In the rows, zero is written as 128.
The rows of Z fall into 3 groups, which share some directions, and each row is roughly a mix of its group's hidden directions.
Z, 71 rows:
[[163 132 159 112 164 151 139 105 122 148]
 [110 169 149 112 114 146 148 105 142 159]
 [122 137 162 117 167 126 163 147 100 116]
 [134 149 178 130 125 119 103 113 104 158]
 [118 148 136 126 152 126  93 161 170 139]
 [127 101 125 137 147 122 141 188 113 116]
 [129 106 126 170  99 124  83 139 119 119]
 [129 143 167 132 108 124 120 103  91 161]
 [126 138 123 127  82 106 131 121  79 117]
 [165 107 164 150 107 112 149 138 121 149]
 [139 104  90 126 114 116 147 159 146  93]
 [124 157 171 122 144 129 150 133 136 171]
 [115 153 106 142  82 108 113 100 134 145]
 [115 110  75 109 120 141 136 144 157 111]
 [122 155 148 118 132 110  89 106 164 148]
 [166 140 170 142 112 137 135 136  96 145]
 [173 107 137 144 126 124 152 167 144 115]
 [110 120 116 171  94 114  94 140 122 110]
 [142 126 105 149 154 161  94 140 158 113]
 [ 98 107  99 124 114 113 128 170 140  99]
 [170 136 114 146 157 108 158 130  99 125]
 [147 112 105 126  86 155 163 142 114 137]
 [113 142 114 128 138 145  85 151 173 122]
 [135 122 171 109 157 124 153 153  96 132]
 [ 96 140 118 104 106 100 148 171 120 122]
 [155 101 118 157 157 151  93 125 140 113]
 [132 134  86 121 111 124 136 152 114  79]
 [129 140 160 108 109 101 143 132  94 164]
 [111 102 137 127 137 120 137 191 119 124]
 [158 114 107 112 134 159 113 101 166 141]
 [137  98 129 148 116 148 177 115 128 157]
 [139 101 122 150 148 171 152 157 112 118]
 [153 116 128 119  88 121 100 113 129 172]
 [133 155 118 164 109 133 105  81 134 137]
 [171 123 137 145 141 162 159 156 136 125]
 [106 151 137 108 111 125 179 149 111 145]
 [133 159 138 125 130 179 131 114  98 152]
 [113 120 140 105 104  69 127 130 110 129]
 [116 128 149 137 184 132 118 113 161 138]
 [144 165 156 133 152 136 128 103 148 163]
 [122 163 145 119 112 151 111 108  87 152]
 [101 157  99 165 123 128 125 106 142 100]
 [157 115 143  96 105 121 121 122 123 177]
 [154 152 119 128 138  84 161 125  99 131]
 [119 181 129 116 142 127 153 158 143 149]
 [ 90 127 104 156 116 113 123 153 130  88]
 [110 151 132 128 129 187 138 131 153 144]
 [132 149 162 122 116  90  87 129 108 129]
 [113 131 158 132 162 124 155 157  99 102]
 [137 156 154 130 105 145 125 115  79 148]
 [102 163 147 104 127 102 128 157 149 152]
 [110 134 145 121 139 131 164 182 118 142]
 [146 123 107 117 100 179 153 143 123 146]
 [141 137  95 139 117 147 107  86 163 134]
 [ 81 128 102 114 110 102 115  96 116 125]
 [ 98 149 135 136 128 130 130  82  86 138]
 [130 110 108 124 115  93 156 151  90 106]
 [128 150 146 134 139 177 124 102 155 152]
 [140 152 142 173 144 145 114  88 120 122]
 [120 163 153 113 122 148  99 109 101 159]
 [175 125 135 133  97 131 142 168 113 116]
 [120 141 116 153 131 131 161 107  85  97]
 [130 132  93 120  85 121 109 104 155 152]
 [134 138 180 140 132 123 119 105 110 165]
 [144 155 160 138 164 137 151 138 134 163]
 [174 103 142 124 145 158 104 113 138 147]
 [143 123 139 123 119  82  98  85 126 131]
 [116 160 147 177 138 126 125 109 102 111]
 [125 114 162 107 147 116 151 168  98 126]
 [103 133 129 148 129 135 157  82  93 138]
 [142  94 125 140 122 132  86  85 131 112]]
Here is one row from each group, named. Which group is each of the other rows in?
[121 157 149 124 124 170 155 104 136 158]	R
[115  95 122 100 131 118 140 181 129 113]	B
[ 81 127 102 127 128  99 125  93 117 112]	M

[136 118 155 158 142  75 135 125 122 105]	M
[128 155 138 148 147 162 151 103  89 127]	M
[145 122 123 129 105 119 132  65 107 123]	R
[113 118 154 136 156 122 144 167 100  97]	B
[156 106 168 100 138 126 132 147 105 156]	B
[157 105 115 122  98 136  93 113 149 158]	B
